128 stands for zero in the data rows.
Some points, one per row:
tensor([126, 077, 062, 056, 123, 130, 072, 123, 124, 111, 194, 137, 137, 106,
        191, 061, 102, 081, 098, 080, 159, 121, 081, 154])
tensor([162, 147, 182, 070, 137, 111, 136, 169, 096, 110, 047, 152, 110, 121,
        162, 091, 157, 055, 105, 128, 106, 160, 136, 058])
tensor([131, 161, 152, 171, 117, 132, 178, 127, 130, 144, 094, 121, 131, 143,
        091, 162, 142, 176, 130, 149, 105, 134, 161, 126])
tensor([148, 140, 138, 070, 144, 120, 084, 147, 110, 119, 133, 159, 138, 115,
        158, 073, 149, 075, 095, 078, 125, 117, 131, 086])
tensor([138, 136, 122, 091, 125, 128, 098, 136, 116, 100, 147, 146, 141, 128,
        154, 092, 130, 118, 109, 085, 113, 128, 129, 116])
tensor([121, 099, 129, 000, 156, 145, 045, 170, 126, 078, 126, 165, 141, 112,
        194, 018, 139, 031, 095, 049, 110, 125, 096, 043])
tensor([119, 135, 145, 169, 131, 118, 169, 127, 151, 146, 117, 115, 115, 132,
        118, 163, 135, 164, 133, 164, 131, 136, 129, 135])
tensor([126, 111, 118, 155, 109, 130, 114, 120, 135, 142, 167, 098, 131, 128,
        126, 135, 122, 164, 152, 142, 138, 128, 118, 155])
tensor([114, 110, 107, 129, 140, 134, 120, 122, 155, 126, 156, 128, 123, 120,
        151, 118, 122, 123, 121, 126, 149, 112, 100, 142])
tensor([148, 147, 176, 181, 113, 125, 164, 139, 132, 154, 100, 107, 110, 141,
        109, 171, 142, 175, 166, 180, 112, 151, 153, 121])
tensor([097, 104, 074, 151, 129, 148, 110, 095, 148, 127, 203, 115, 127, 124,
        113, 130, 108, 156, 134, 112, 163, 108, 112, 178])
tensor([139, 120, 152, 043, 143, 137, 108, 155, 123, 114, 101, 150, 133, 112,
        166, 078, 146, 057, 084, 105, 108, 120, 120, 082])
tensor([112, 114, 128, 084, 139, 143, 101, 144, 110, 109, 129, 131, 145, 117,
        153, 077, 141, 101, 104, 092, 151, 112, 100, 104])
tensor([127, 126, 125, 101, 140, 142, 106, 133, 119, 115, 123, 146, 127, 110,
        150, 126, 131, 093, 120, 120, 134, 129, 144, 107])
tensor([115, 113, 115, 178, 113, 126, 135, 100, 137, 151, 163, 105, 126, 127,
        101, 139, 111, 153, 150, 139, 139, 126, 123, 177])
tensor([144, 108, 094, 174, 099, 118, 131, 097, 132, 131, 179, 105, 116, 133,
        125, 145, 104, 158, 138, 146, 157, 137, 116, 187])
tensor([165, 175, 209, 145, 145, 092, 169, 165, 121, 134, 038, 131, 097, 142,
        098, 149, 151, 133, 156, 164, 086, 161, 168, 079])
tensor([110, 086, 077, 140, 111, 122, 098, 095, 134, 128, 189, 106, 148, 130,
        120, 122, 103, 152, 142, 106, 159, 110, 102, 167])
tensor([120, 130, 095, 193, 103, 113, 145, 080, 153, 145, 164, 105, 118, 151,
        100, 178, 105, 171, 137, 167, 137, 135, 134, 199])
tensor([134, 158, 163, 236, 127, 115, 201, 109, 123, 170, 100, 106, 108, 150,
        059, 198, 117, 194, 166, 190, 136, 138, 143, 163])
tensor([124, 118, 117, 157, 136, 140, 139, 117, 147, 130, 159, 120, 137, 132,
        122, 155, 116, 159, 140, 151, 137, 111, 136, 162])
tensor([146, 156, 168, 177, 127, 084, 161, 134, 137, 146, 088, 123, 113, 134,
        091, 165, 135, 167, 161, 155, 109, 150, 158, 131])
tensor([156, 128, 145, 048, 145, 128, 104, 155, 102, 095, 093, 150, 119, 117,
        169, 066, 135, 056, 108, 093, 125, 135, 132, 075])
tensor([131, 087, 075, 006, 140, 140, 045, 129, 111, 078, 186, 148, 141, 096,
        206, 028, 110, 046, 093, 044, 157, 112, 080, 117])
tensor([149, 156, 175, 143, 122, 139, 164, 158, 121, 118, 080, 137, 103, 138,
        145, 148, 157, 114, 124, 144, 107, 149, 154, 071])
tensor([135, 171, 208, 156, 129, 122, 183, 169, 125, 157, 043, 136, 108, 145,
        103, 163, 154, 137, 146, 180, 090, 160, 171, 082])
tensor([133, 143, 131, 216, 111, 130, 162, 104, 158, 151, 137, 101, 106, 134,
        084, 187, 131, 197, 156, 160, 139, 131, 148, 176])
tensor([110, 122, 120, 036, 159, 137, 084, 147, 147, 094, 123, 148, 134, 102,
        170, 075, 130, 081, 107, 085, 121, 127, 118, 099])
tensor([162, 159, 173, 147, 124, 110, 182, 151, 104, 136, 056, 133, 094, 135,
        122, 148, 150, 120, 135, 168, 114, 168, 146, 103])
tensor([145, 166, 180, 150, 141, 128, 165, 152, 114, 134, 051, 135, 104, 132,
        105, 179, 152, 117, 136, 174, 112, 152, 179, 087])
tensor([158, 200, 237, 146, 134, 124, 211, 195, 100, 140, 000, 157, 109, 145,
        091, 170, 181, 116, 124, 184, 067, 172, 189, 029])
tensor([110, 089, 083, 048, 141, 146, 058, 111, 118, 109, 195, 137, 148, 095,
        183, 042, 107, 074, 102, 071, 158, 098, 079, 135])
tensor([120, 110, 104, 161, 119, 134, 119, 100, 130, 140, 164, 112, 133, 131,
        110, 153, 132, 164, 126, 130, 159, 105, 122, 172])
tensor([140, 130, 170, 131, 121, 127, 127, 148, 125, 138, 107, 118, 126, 121,
        132, 129, 138, 142, 148, 149, 118, 141, 142, 104])
tensor([148, 153, 150, 215, 110, 113, 199, 113, 127, 156, 096, 108, 107, 138,
        066, 187, 125, 188, 153, 175, 123, 147, 150, 169])
tensor([129, 130, 119, 119, 130, 125, 131, 131, 116, 120, 113, 134, 117, 130,
        122, 135, 138, 129, 114, 126, 142, 132, 122, 131])
tensor([150, 128, 193, 035, 168, 108, 111, 189, 116, 101, 050, 169, 130, 138,
        162, 097, 150, 055, 116, 131, 086, 139, 141, 036])
tensor([121, 114, 090, 234, 091, 123, 160, 103, 130, 172, 181, 103, 136, 149,
        068, 186, 106, 228, 173, 161, 144, 115, 130, 198])
tensor([107, 085, 040, 123, 113, 131, 074, 076, 143, 126, 220, 107, 154, 105,
        142, 110, 088, 158, 125, 088, 175, 095, 093, 198])
tensor([137, 130, 117, 173, 108, 148, 151, 133, 145, 141, 148, 128, 115, 132,
        115, 157, 136, 151, 132, 128, 127, 145, 132, 148])
tensor([101, 113, 082, 140, 130, 139, 107, 111, 142, 128, 186, 120, 132, 128,
        122, 123, 115, 148, 132, 105, 149, 120, 116, 161])
tensor([143, 163, 169, 138, 121, 129, 172, 157, 123, 132, 073, 138, 126, 138,
        107, 139, 155, 139, 121, 132, 097, 141, 149, 099])
tensor([143, 138, 159, 157, 141, 105, 162, 144, 132, 138, 086, 131, 117, 150,
        118, 167, 127, 145, 161, 176, 102, 129, 156, 113])
tensor([103, 082, 058, 127, 120, 126, 076, 086, 136, 129, 211, 111, 157, 122,
        133, 101, 105, 142, 132, 083, 163, 102, 085, 173])
tensor([122, 112, 084, 178, 109, 121, 133, 072, 154, 137, 195, 097, 138, 129,
        110, 164, 091, 185, 153, 131, 149, 113, 135, 203])
tensor([104, 081, 043, 099, 128, 144, 064, 096, 133, 115, 241, 137, 156, 087,
        175, 078, 111, 103, 094, 076, 174, 094, 083, 173])
tensor([114, 111, 134, 153, 110, 146, 137, 112, 131, 137, 135, 106, 119, 134,
        116, 136, 119, 151, 154, 146, 129, 129, 123, 155])
tensor([162, 187, 248, 107, 156, 118, 183, 189, 084, 129, 000, 158, 098, 149,
        100, 139, 194, 088, 123, 174, 081, 156, 178, 022])
tensor([138, 168, 194, 088, 143, 129, 158, 166, 099, 116, 033, 143, 111, 142,
        134, 121, 146, 089, 118, 153, 097, 159, 158, 067])
tensor([136, 134, 117, 150, 110, 141, 147, 131, 141, 145, 143, 131, 109, 124,
        134, 142, 136, 131, 121, 126, 128, 135, 118, 130])
tensor([127, 152, 126, 174, 106, 134, 167, 115, 133, 147, 130, 116, 128, 140,
        090, 160, 127, 174, 133, 139, 112, 122, 143, 151])
tensor([107, 087, 074, 082, 128, 129, 080, 103, 150, 105, 183, 121, 142, 125,
        167, 087, 106, 108, 103, 077, 152, 103, 093, 146])
tensor([115, 079, 029, 186, 100, 150, 107, 076, 155, 139, 255, 108, 130, 117,
        119, 150, 094, 189, 146, 130, 186, 103, 106, 254])
tensor([148, 137, 160, 110, 121, 153, 132, 148, 127, 110, 097, 138, 108, 140,
        164, 117, 154, 102, 113, 119, 124, 144, 134, 075])
tensor([128, 109, 089, 023, 126, 136, 043, 144, 115, 086, 179, 159, 163, 101,
        196, 041, 127, 071, 085, 040, 124, 102, 096, 094])
tensor([128, 128, 109, 168, 119, 127, 142, 109, 153, 152, 150, 115, 131, 113,
        101, 158, 119, 179, 137, 134, 135, 128, 126, 186])
tensor([108, 111, 077, 088, 129, 125, 099, 108, 137, 114, 163, 129, 131, 133,
        159, 107, 106, 107, 102, 114, 140, 119, 107, 162])
tensor([140, 138, 138, 199, 125, 131, 179, 120, 135, 148, 121, 111, 115, 132,
        097, 195, 130, 178, 154, 183, 126, 135, 171, 161])
tensor([091, 082, 048, 143, 113, 126, 088, 087, 146, 132, 241, 113, 154, 141,
        143, 117, 088, 158, 138, 106, 163, 094, 088, 191])
tensor([149, 160, 185, 073, 161, 130, 133, 167, 098, 112, 035, 158, 115, 121,
        137, 127, 164, 057, 113, 135, 102, 149, 166, 039])
tensor([139, 131, 168, 061, 144, 119, 099, 159, 099, 092, 074, 148, 139, 121,
        151, 069, 148, 069, 112, 092, 107, 129, 116, 051])
tensor([141, 140, 149, 144, 116, 110, 147, 122, 117, 129, 086, 123, 133, 148,
        111, 151, 123, 122, 135, 139, 105, 143, 144, 120])
tensor([125, 133, 143, 103, 134, 118, 123, 156, 120, 118, 102, 142, 137, 146,
        158, 113, 137, 104, 119, 119, 114, 123, 137, 076])
tensor([137, 145, 173, 074, 136, 125, 126, 170, 096, 119, 052, 138, 144, 132,
        131, 109, 155, 089, 120, 133, 104, 137, 130, 060])
tensor([118, 098, 117, 070, 139, 157, 083, 125, 129, 100, 135, 127, 134, 107,
        156, 088, 108, 077, 133, 089, 121, 124, 121, 098])
tensor([136, 127, 147, 147, 133, 131, 145, 132, 120, 131, 105, 131, 124, 141,
        105, 144, 148, 144, 134, 147, 133, 121, 134, 126])
tensor([113, 115, 093, 141, 122, 146, 104, 093, 128, 130, 186, 121, 140, 125,
        134, 113, 095, 126, 126, 089, 148, 102, 114, 161])
tensor([130, 152, 187, 104, 134, 113, 152, 167, 110, 124, 051, 146, 128, 158,
        144, 118, 152, 101, 127, 143, 092, 134, 144, 038])
tensor([139, 143, 129, 224, 097, 139, 163, 115, 152, 159, 156, 106, 115, 139,
        080, 194, 130, 204, 152, 155, 116, 139, 146, 162])
tensor([108, 083, 079, 078, 125, 130, 064, 117, 130, 109, 187, 130, 155, 116,
        157, 071, 111, 108, 115, 068, 154, 100, 088, 130])
tensor([116, 110, 135, 140, 115, 149, 133, 115, 134, 130, 130, 107, 123, 128,
        122, 132, 122, 142, 147, 136, 132, 127, 129, 144])
tensor([128, 122, 159, 146, 128, 142, 145, 124, 135, 128, 091, 107, 111, 125,
        103, 159, 116, 130, 163, 143, 113, 143, 151, 122])
tensor([159, 153, 200, 033, 159, 137, 123, 182, 084, 093, 031, 174, 107, 134,
        149, 074, 161, 038, 097, 106, 085, 146, 151, 028])
tensor([113, 129, 143, 022, 167, 135, 088, 156, 136, 090, 089, 155, 135, 100,
        177, 065, 131, 065, 094, 080, 107, 127, 120, 072])
tensor([127, 144, 164, 133, 142, 135, 167, 137, 136, 128, 067, 126, 119, 123,
        113, 150, 135, 128, 137, 146, 111, 140, 144, 098])
Here are 40 more points, each followed by its number:
tensor([119, 147, 160, 119, 144, 123, 137, 162, 120, 135, 074, 141, 118, 117,
        129, 117, 140, 092, 117, 145, 115, 149, 126, 074]) 0
tensor([133, 143, 149, 133, 121, 110, 144, 142, 134, 130, 106, 135, 118, 141,
        119, 139, 140, 131, 121, 143, 105, 140, 126, 102]) 1
tensor([121, 129, 148, 104, 140, 130, 104, 128, 108, 114, 108, 134, 133, 110,
        144, 101, 143, 106, 121, 130, 138, 116, 131, 115]) 2
tensor([107, 081, 085, 029, 145, 131, 052, 138, 137, 116, 200, 140, 165, 092,
        196, 059, 123, 081, 102, 087, 141, 093, 074, 127]) 3
tensor([144, 200, 234, 199, 133, 124, 216, 146, 110, 150, 014, 126, 096, 154,
        063, 187, 156, 153, 146, 186, 091, 159, 172, 082]) 4
tensor([145, 144, 149, 083, 146, 124, 119, 145, 106, 115, 069, 128, 126, 117,
        139, 105, 136, 097, 120, 120, 119, 140, 134, 087]) 5
tensor([133, 129, 180, 114, 139, 147, 143, 137, 116, 108, 066, 124, 121, 131,
        113, 136, 129, 096, 155, 127, 102, 141, 155, 078]) 6
tensor([106, 118, 097, 121, 133, 139, 115, 129, 135, 114, 152, 135, 134, 120,
        127, 114, 124, 126, 119, 104, 139, 121, 116, 133]) 7
tensor([115, 120, 110, 116, 125, 123, 114, 111, 121, 130, 145, 130, 146, 134,
        141, 122, 113, 109, 123, 120, 134, 114, 126, 128]) 8
tensor([147, 132, 161, 023, 138, 127, 098, 165, 101, 090, 058, 157, 137, 126,
        167, 069, 138, 033, 096, 091, 093, 143, 130, 038]) 9
tensor([131, 133, 195, 037, 154, 128, 132, 201, 108, 116, 046, 176, 126, 131,
        152, 080, 162, 031, 096, 118, 080, 144, 128, 034]) 10
tensor([119, 112, 124, 080, 135, 120, 098, 152, 125, 108, 139, 145, 142, 135,
        174, 089, 128, 093, 118, 102, 127, 116, 116, 093]) 11
tensor([149, 158, 207, 123, 132, 129, 151, 170, 110, 129, 052, 129, 115, 133,
        135, 134, 160, 124, 145, 161, 103, 158, 149, 058]) 12
tensor([117, 118, 123, 104, 122, 128, 123, 141, 130, 119, 137, 130, 137, 144,
        149, 111, 124, 115, 131, 118, 121, 119, 124, 110]) 13
tensor([137, 131, 130, 129, 140, 128, 127, 121, 121, 123, 127, 141, 111, 130,
        104, 122, 137, 136, 126, 113, 126, 120, 133, 138]) 14
tensor([140, 153, 176, 181, 136, 091, 161, 141, 111, 153, 066, 122, 111, 147,
        073, 172, 143, 156, 163, 186, 114, 154, 163, 134]) 15
tensor([104, 103, 089, 255, 084, 141, 177, 054, 171, 169, 208, 056, 123, 144,
        062, 212, 092, 247, 189, 179, 166, 116, 125, 255]) 16
tensor([130, 151, 166, 133, 144, 120, 154, 153, 138, 128, 081, 133, 116, 128,
        128, 135, 152, 123, 116, 149, 126, 143, 132, 091]) 17
tensor([149, 162, 197, 146, 138, 137, 167, 146, 132, 122, 057, 123, 099, 128,
        106, 164, 155, 140, 134, 151, 109, 144, 165, 094]) 18
tensor([113, 121, 102, 214, 096, 114, 166, 082, 170, 145, 159, 097, 122, 157,
        094, 189, 112, 201, 147, 150, 150, 125, 128, 183]) 19
tensor([112, 110, 102, 168, 127, 128, 144, 108, 161, 137, 166, 111, 122, 132,
        124, 155, 120, 162, 134, 149, 151, 119, 110, 164]) 20
tensor([113, 134, 133, 176, 123, 144, 168, 109, 152, 145, 114, 106, 125, 132,
        094, 176, 113, 159, 140, 140, 129, 127, 135, 149]) 21
tensor([128, 138, 114, 079, 134, 139, 099, 135, 102, 106, 116, 135, 145, 107,
        155, 093, 142, 100, 102, 094, 143, 135, 125, 098]) 22
tensor([117, 108, 104, 082, 140, 119, 084, 137, 144, 135, 163, 130, 149, 104,
        161, 087, 131, 112, 120, 121, 131, 106, 098, 133]) 23
tensor([099, 115, 095, 072, 143, 132, 080, 121, 129, 105, 147, 142, 121, 121,
        171, 078, 126, 075, 109, 108, 147, 132, 100, 121]) 24
tensor([133, 140, 120, 184, 118, 112, 153, 102, 141, 145, 141, 102, 127, 136,
        100, 176, 105, 174, 153, 144, 118, 124, 155, 167]) 25
tensor([133, 093, 072, 071, 127, 132, 059, 104, 130, 109, 203, 140, 143, 105,
        158, 077, 105, 086, 104, 055, 140, 099, 102, 160]) 26
tensor([128, 111, 099, 186, 102, 142, 139, 105, 148, 129, 183, 106, 118, 144,
        140, 168, 116, 174, 140, 136, 150, 131, 121, 162]) 27
tensor([110, 110, 056, 199, 106, 125, 125, 076, 151, 156, 233, 102, 138, 106,
        120, 152, 094, 185, 136, 139, 181, 108, 105, 220]) 28
tensor([118, 141, 139, 161, 121, 130, 154, 125, 131, 143, 136, 116, 123, 141,
        118, 142, 133, 157, 139, 162, 130, 127, 133, 143]) 29
tensor([117, 106, 096, 045, 127, 153, 073, 131, 127, 099, 168, 148, 155, 114,
        171, 063, 130, 089, 093, 074, 122, 107, 092, 121]) 30
tensor([149, 149, 155, 103, 133, 128, 150, 158, 109, 122, 063, 141, 120, 119,
        119, 111, 140, 101, 111, 129, 105, 153, 124, 089]) 31
tensor([121, 097, 109, 058, 131, 130, 092, 142, 121, 107, 145, 134, 136, 117,
        155, 086, 129, 080, 100, 106, 132, 120, 100, 123]) 32
tensor([127, 116, 114, 177, 122, 095, 125, 112, 149, 139, 170, 102, 122, 120,
        102, 142, 108, 172, 166, 132, 146, 131, 130, 182]) 33
tensor([110, 080, 068, 028, 151, 149, 034, 133, 122, 093, 192, 151, 150, 098,
        196, 065, 117, 046, 096, 072, 155, 103, 103, 115]) 34
tensor([141, 166, 157, 127, 131, 131, 145, 141, 102, 127, 059, 134, 127, 121,
        119, 134, 147, 122, 112, 134, 109, 155, 151, 083]) 35
tensor([137, 150, 158, 182, 130, 126, 162, 130, 126, 140, 086, 124, 107, 140,
        094, 192, 139, 139, 152, 170, 125, 145, 167, 116]) 36
tensor([115, 115, 078, 105, 138, 121, 081, 133, 136, 129, 183, 136, 154, 114,
        147, 129, 125, 129, 117, 115, 142, 107, 115, 140]) 37
tensor([145, 167, 180, 233, 105, 118, 215, 142, 132, 167, 068, 105, 114, 154,
        049, 212, 121, 204, 173, 193, 080, 158, 169, 132]) 38
tensor([128, 119, 119, 133, 128, 130, 119, 121, 150, 136, 167, 131, 132, 139,
        117, 146, 129, 149, 143, 144, 117, 119, 144, 164]) 39
Which of these numbered points is nearest to each point below, ignoring the 2 directions in which the first points spread most? Its number follows each.
tensor([160, 167, 194, 159, 135, 084, 168, 160, 130, 132, 056, 123, 097, 139,
        093, 145, 149, 146, 161, 160, 097, 166, 166, 096]) > 33
tensor([109, 112, 108, 221, 111, 124, 170, 113, 154, 173, 160, 117, 125, 142,
        083, 183, 111, 172, 150, 163, 133, 118, 126, 187]) > 10
tensor([127, 178, 200, 129, 144, 116, 176, 161, 106, 128, 006, 140, 086, 147,
        117, 147, 165, 104, 124, 175, 100, 180, 152, 068]) > 24
tensor([139, 144, 154, 162, 134, 120, 167, 143, 146, 143, 089, 123, 109, 133,
        118, 161, 146, 149, 125, 164, 123, 143, 134, 118]) > 17
tensor([122, 125, 126, 178, 116, 111, 141, 121, 157, 172, 144, 105, 133, 124,
        114, 159, 127, 189, 149, 171, 134, 123, 115, 164]) > 23
tensor([113, 110, 109, 129, 131, 120, 104, 131, 147, 155, 168, 120, 151, 117,
        136, 134, 130, 153, 133, 146, 135, 109, 110, 157]) > 3
tensor([107, 129, 125, 093, 152, 128, 111, 148, 133, 125, 125, 142, 130, 108,
        155, 094, 123, 084, 115, 125, 131, 142, 106, 093]) > 0
tensor([152, 179, 207, 193, 130, 085, 188, 143, 128, 144, 048, 120, 092, 145,
        074, 183, 145, 172, 171, 177, 100, 166, 175, 106]) > 33
tensor([153, 178, 178, 178, 122, 121, 197, 143, 114, 136, 053, 115, 114, 141,
        096, 186, 151, 180, 141, 184, 106, 150, 176, 110]) > 22
tensor([114, 132, 125, 198, 118, 108, 158, 116, 143, 150, 149, 105, 129, 160,
        105, 174, 116, 185, 167, 164, 135, 120, 136, 146]) > 11
tensor([122, 118, 136, 047, 153, 132, 090, 144, 104, 115, 121, 155, 150, 118,
        168, 075, 128, 055, 102, 096, 127, 108, 118, 076]) > 8
tensor([128, 177, 182, 171, 135, 113, 180, 155, 121, 152, 055, 136, 107, 129,
        103, 162, 144, 129, 139, 173, 102, 170, 145, 087]) > 0
tensor([104, 111, 054, 127, 114, 144, 077, 089, 130, 127, 195, 118, 152, 106,
        138, 114, 105, 155, 118, 085, 159, 113, 104, 172]) > 35
tensor([129, 138, 112, 234, 117, 135, 182, 088, 148, 152, 158, 099, 115, 145,
        076, 210, 110, 200, 166, 170, 148, 124, 159, 204]) > 36
tensor([151, 138, 140, 093, 132, 123, 113, 138, 115, 115, 118, 149, 135, 122,
        136, 112, 138, 093, 111, 093, 111, 126, 140, 106]) > 26
tensor([120, 110, 113, 180, 107, 136, 110, 106, 144, 150, 182, 096, 128, 125,
        114, 150, 113, 178, 161, 145, 143, 115, 122, 172]) > 12
tensor([128, 111, 106, 124, 110, 122, 120, 105, 122, 127, 140, 119, 140, 127,
        124, 135, 107, 121, 131, 116, 128, 127, 124, 141]) > 9
tensor([123, 125, 133, 108, 144, 125, 106, 124, 110, 117, 129, 131, 135, 117,
        151, 102, 135, 115, 122, 129, 139, 112, 130, 127]) > 2
tensor([120, 118, 087, 167, 120, 131, 110, 098, 138, 138, 190, 119, 134, 114,
        134, 133, 117, 150, 127, 126, 166, 120, 113, 172]) > 28
tensor([112, 088, 067, 068, 116, 143, 073, 127, 137, 122, 202, 127, 162, 107,
        153, 078, 098, 109, 119, 077, 125, 102, 090, 140]) > 38
tensor([121, 128, 159, 025, 158, 147, 112, 159, 119, 092, 066, 150, 140, 100,
        163, 073, 135, 049, 096, 087, 107, 129, 117, 054]) > 21
tensor([145, 151, 163, 182, 132, 127, 164, 125, 139, 132, 088, 112, 112, 134,
        100, 175, 141, 165, 147, 155, 120, 135, 157, 133]) > 18
tensor([132, 144, 134, 140, 107, 138, 154, 134, 135, 132, 124, 128, 134, 138,
        106, 138, 135, 159, 126, 129, 109, 127, 130, 129]) > 30
tensor([102, 079, 052, 127, 126, 142, 092, 103, 164, 131, 224, 113, 138, 108,
        150, 117, 105, 149, 121, 112, 174, 106, 082, 189]) > 20
tensor([133, 171, 160, 204, 128, 111, 171, 143, 133, 166, 082, 128, 128, 148,
        082, 214, 148, 179, 141, 186, 113, 152, 171, 117]) > 37
tensor([125, 179, 185, 164, 135, 112, 187, 145, 121, 142, 028, 132, 086, 155,
        097, 166, 151, 124, 134, 189, 110, 171, 159, 093]) > 24
tensor([138, 135, 129, 114, 129, 129, 143, 134, 106, 121, 107, 135, 130, 125,
        120, 114, 132, 113, 112, 122, 125, 136, 119, 121]) > 31
tensor([158, 197, 229, 144, 140, 111, 194, 165, 106, 134, 000, 134, 110, 139,
        103, 166, 148, 117, 141, 173, 067, 165, 188, 054]) > 25
tensor([124, 161, 151, 226, 122, 126, 192, 127, 129, 150, 099, 112, 104, 144,
        055, 198, 135, 195, 160, 174, 122, 149, 161, 143]) > 7
tensor([121, 101, 133, 076, 126, 138, 083, 153, 117, 117, 139, 126, 134, 114,
        173, 077, 141, 100, 131, 105, 126, 121, 112, 098]) > 12
tensor([101, 103, 086, 255, 086, 138, 168, 053, 169, 171, 212, 062, 126, 148,
        061, 209, 091, 255, 184, 180, 166, 122, 119, 255]) > 16
tensor([138, 110, 087, 089, 127, 136, 084, 104, 126, 122, 189, 143, 143, 108,
        145, 098, 108, 106, 108, 071, 135, 103, 112, 155]) > 26
tensor([130, 156, 161, 144, 138, 122, 138, 127, 108, 131, 105, 123, 128, 124,
        126, 135, 151, 133, 138, 162, 134, 132, 151, 126]) > 2
tensor([097, 064, 031, 199, 099, 150, 098, 045, 164, 140, 255, 078, 145, 122,
        106, 161, 056, 194, 177, 115, 184, 095, 099, 248]) > 6
tensor([154, 167, 167, 158, 126, 119, 175, 147, 114, 134, 055, 126, 113, 134,
        089, 153, 147, 140, 130, 155, 101, 156, 145, 105]) > 31
tensor([140, 152, 199, 000, 176, 128, 095, 190, 078, 086, 030, 167, 138, 104,
        196, 041, 181, 009, 084, 106, 112, 133, 143, 011]) > 2
tensor([109, 097, 072, 075, 137, 127, 076, 098, 125, 117, 196, 132, 159, 115,
        155, 088, 105, 093, 115, 090, 153, 092, 102, 147]) > 8
tensor([141, 181, 200, 215, 111, 096, 227, 136, 134, 147, 028, 112, 100, 175,
        061, 218, 145, 185, 155, 196, 099, 160, 171, 103]) > 19
tensor([116, 133, 114, 163, 128, 133, 144, 124, 142, 128, 156, 117, 127, 135,
        103, 146, 125, 162, 142, 133, 146, 127, 132, 155]) > 7
tensor([158, 189, 198, 194, 129, 111, 204, 135, 115, 156, 023, 107, 105, 143,
        075, 197, 139, 178, 157, 198, 109, 159, 166, 114]) > 5
tensor([141, 148, 155, 121, 131, 113, 139, 127, 120, 116, 099, 130, 137, 127,
        128, 134, 124, 123, 134, 127, 107, 131, 152, 109]) > 25
tensor([127, 130, 129, 109, 138, 126, 105, 114, 116, 121, 142, 132, 138, 112,
        151, 107, 137, 111, 125, 132, 146, 114, 132, 138]) > 2
tensor([113, 124, 072, 253, 097, 123, 162, 067, 149, 175, 210, 090, 131, 124,
        083, 195, 107, 218, 160, 165, 173, 113, 122, 241]) > 28
tensor([130, 109, 137, 129, 123, 140, 104, 136, 134, 131, 149, 112, 127, 123,
        140, 125, 131, 146, 147, 129, 132, 130, 128, 131]) > 12
tensor([126, 156, 141, 148, 130, 123, 140, 148, 126, 144, 093, 137, 144, 135,
        105, 165, 152, 150, 125, 158, 113, 134, 152, 107]) > 37
tensor([126, 123, 138, 101, 130, 115, 122, 145, 120, 118, 121, 136, 136, 145,
        147, 119, 131, 118, 131, 128, 127, 124, 132, 087]) > 11
tensor([113, 101, 107, 062, 132, 116, 087, 124, 147, 099, 147, 137, 143, 131,
        167, 086, 124, 089, 097, 088, 135, 117, 104, 104]) > 19
tensor([112, 105, 068, 116, 109, 145, 095, 111, 140, 118, 200, 124, 156, 123,
        142, 107, 111, 135, 117, 087, 135, 100, 105, 167]) > 30
tensor([123, 171, 176, 179, 133, 121, 183, 157, 127, 152, 063, 130, 112, 137,
        091, 166, 139, 137, 142, 182, 113, 163, 142, 099]) > 0
tensor([124, 127, 158, 092, 141, 147, 142, 142, 129, 116, 067, 135, 135, 118,
        126, 125, 135, 094, 112, 121, 113, 135, 128, 088]) > 21
tensor([104, 076, 030, 061, 136, 148, 048, 109, 130, 091, 225, 138, 148, 107,
        169, 071, 103, 100, 089, 062, 179, 101, 077, 165]) > 7
tensor([108, 084, 054, 134, 135, 145, 076, 093, 141, 124, 211, 125, 148, 106,
        138, 127, 103, 127, 126, 104, 165, 111, 111, 174]) > 36
tensor([133, 131, 130, 075, 147, 129, 105, 136, 112, 113, 098, 132, 133, 105,
        158, 093, 125, 101, 121, 103, 123, 128, 113, 106]) > 5
tensor([101, 094, 059, 173, 114, 129, 126, 084, 170, 136, 206, 101, 128, 124,
        129, 153, 108, 176, 126, 136, 180, 103, 094, 206]) > 20
tensor([123, 091, 059, 078, 130, 137, 061, 106, 132, 119, 218, 141, 145, 108,
        151, 078, 103, 102, 105, 065, 148, 096, 099, 169]) > 26
tensor([126, 126, 110, 129, 134, 119, 104, 134, 121, 135, 145, 139, 149, 121,
        121, 149, 142, 141, 124, 130, 131, 120, 135, 121]) > 37
tensor([107, 106, 092, 187, 114, 127, 147, 105, 154, 163, 188, 117, 137, 142,
        092, 157, 111, 169, 147, 150, 140, 112, 116, 187]) > 10
tensor([140, 125, 147, 193, 099, 129, 147, 124, 139, 152, 138, 097, 116, 139,
        112, 167, 128, 183, 165, 160, 132, 138, 138, 149]) > 12
tensor([146, 139, 175, 066, 153, 099, 106, 161, 119, 107, 079, 143, 124, 115,
        153, 081, 145, 081, 129, 103, 101, 139, 131, 059]) > 33
